Here are some points, each followed by its number:
[-0.27 -1.75  1.45  0.02  0.22 -1.43 -1.84 -1.04  0.41  0.74  0.24 -0.98  0.01  1.70 -0.24  1.54] 0
[ 0.39  0.01 -0.17 -1.13 -0.33 -0.26 -0.35  0.05 -0.04 -0.10 -0.61  1.04 -0.32 -0.17 -0.19 -0.68] 1
[-0.04 -0.08 -1.78 -3.05 -1.10 -0.21  0.47  1.20 -0.51 -0.54  0.60  1.32  0.05  0.90 -3.62 -4.15] 2
[ 0.02  1.92  0.09 -0.79 -1.73 -0.77  0.25 -1.18 -1.22 -2.87 -2.04 -3.78  3.47 -0.21  3.84 -3.17] 3
[-0.94 -1.54  0.85  0.93 -1.40 -1.20 -2.23 -0.29  1.37  0.02 -0.40  0.26  0.41  1.05 -0.66  2.12] 4
[ 0.34  1.01  0.03 -0.89 -1.30  0.56  0.63  0.31 -1.02 -1.01 -0.78  0.74 -0.94 -0.74 -0.95  0.79] 5
[ 0.40  0.32  1.02  0.80  1.21 -1.06  0.00 -0.40 -0.56  0.18 -0.03 -1.87  0.34  0.98  1.34  0.92] 6
[-1.34  0.87 -0.74 -0.65 -2.19  1.10  2.31  0.20 -1.38 -1.14 -2.14 -0.66 -0.56 -0.64 -0.27 -0.50] 7
[-0.10  2.15 -0.83 -0.60 -1.69  6.78  0.91  0.14 -1.57 -0.67 -1.91  0.79 -1.07 -1.26 -0.83  0.46] 8
[ 0.60 -1.46 -0.06  0.59 -0.31  0.18 -0.88 -1.60  0.50 -0.16 -0.23 -0.48  1.22  0.92  0.05 -1.22] 9
[ 1.93  0.38 -0.47  1.29  2.07 -0.07  1.07  0.15 -0.79 -0.28  0.51  0.76 -0.52 -1.26 -0.80  0.54] 10
[-0.11 -0.63  0.42 -2.10 -0.48 -0.71 -0.87 -0.09  0.72  0.83  0.17  0.50 -0.02  0.57 -0.31  0.21] 11
[ 0.35  0.79 -1.85 -1.32 -0.16  0.33  3.26  0.31 -1.11 -0.38  1.32  1.97 -1.27 -2.22  1.35 -0.31] 12
[ 1.08 -0.54  1.08  0.20  0.65 -0.08  0.56 -0.35  0.36  0.31  0.53 -0.03 -0.44 -0.18 -0.83  0.99] 13
Which point above is nearest to each new point by angle, seen from the average point of the numbered points? Its number follows each.
[ 0.76  0.49 -0.24  1.55  0.61 -0.01  1.05  0.79 -0.72  0.67 -0.36  0.58 -0.09 -0.68 -0.26 -0.59] 10
[-1.09  0.16  0.07 -1.13  0.17  0.18  0.84  0.17  0.30  0.01 -0.09 -0.11  0.31 -0.05  0.49 -0.05] 11
[ 0.19  0.02 -0.68 -1.13 -1.05 -0.47  0.71 -0.01 -0.96 -0.65  0.29  0.42 -1.59 -2.03 -0.41  0.44] 12
[-0.07 -0.33  0.71  0.10  0.32 -0.55 -0.73 -0.86  0.21 -0.29 -0.28 -0.47  0.03 -0.21  0.15  0.11] 0
[ 0.46 -0.23  0.05  0.31  1.01 -0.19 -0.03 -0.81  0.05 -0.23  0.32 -0.92  1.25  0.85  0.56 -0.35] 6
[-1.25  1.01 -0.35 -0.37 -1.84 -0.39  0.41 -0.03 -0.96 -0.76  0.95  0.36 -4.05 -0.65 -1.31  1.21] 5
[-0.38 -0.48  1.13 -0.37 -0.45 -0.65 -0.76 -0.42  0.87  0.38 -0.21 -0.42 -1.60 -0.07  0.20  0.98] 0
[ 0.27 -0.30 -0.55 -0.73  0.24 -0.05  0.30  1.40  0.32 -0.31 -0.57  1.18  0.13  0.02 -1.33 -1.10] 2
[-0.62  1.12 -0.36  0.59  0.57  0.51 -0.07  0.53 -0.58 -0.13 -0.49  0.34  0.26 -0.31 -0.41 -0.86] 10
[ 0.86  0.38 -0.01  1.03  0.23 -0.45  0.57  0.35  0.08 -0.16 -0.04  0.70  0.37 -0.66  0.04 -0.57] 10
[-0.39  0.08 -0.63  0.70  0.06  0.34 -0.22  0.50 -0.50 -0.32  0.14  0.39 -0.03 -0.18 -0.61 -0.04] 10
[-0.38  1.24 -0.24  0.32  0.15  0.39 -0.05 -0.28 -0.54 -0.09 -0.11  0.58  0.39 -0.22 -0.27 -0.28] 10
[-2.68 -0.46  0.64  2.45 -1.67  0.25 -1.69  1.96  0.67  0.39  0.45 -1.08 -0.69  2.97  0.16  2.72] 4
[-0.26  0.58 -0.06  0.69 -1.00  1.02  0.16  1.49  0.23 -0.31  0.07  0.33  1.18  0.36 -0.40 -1.04] 2
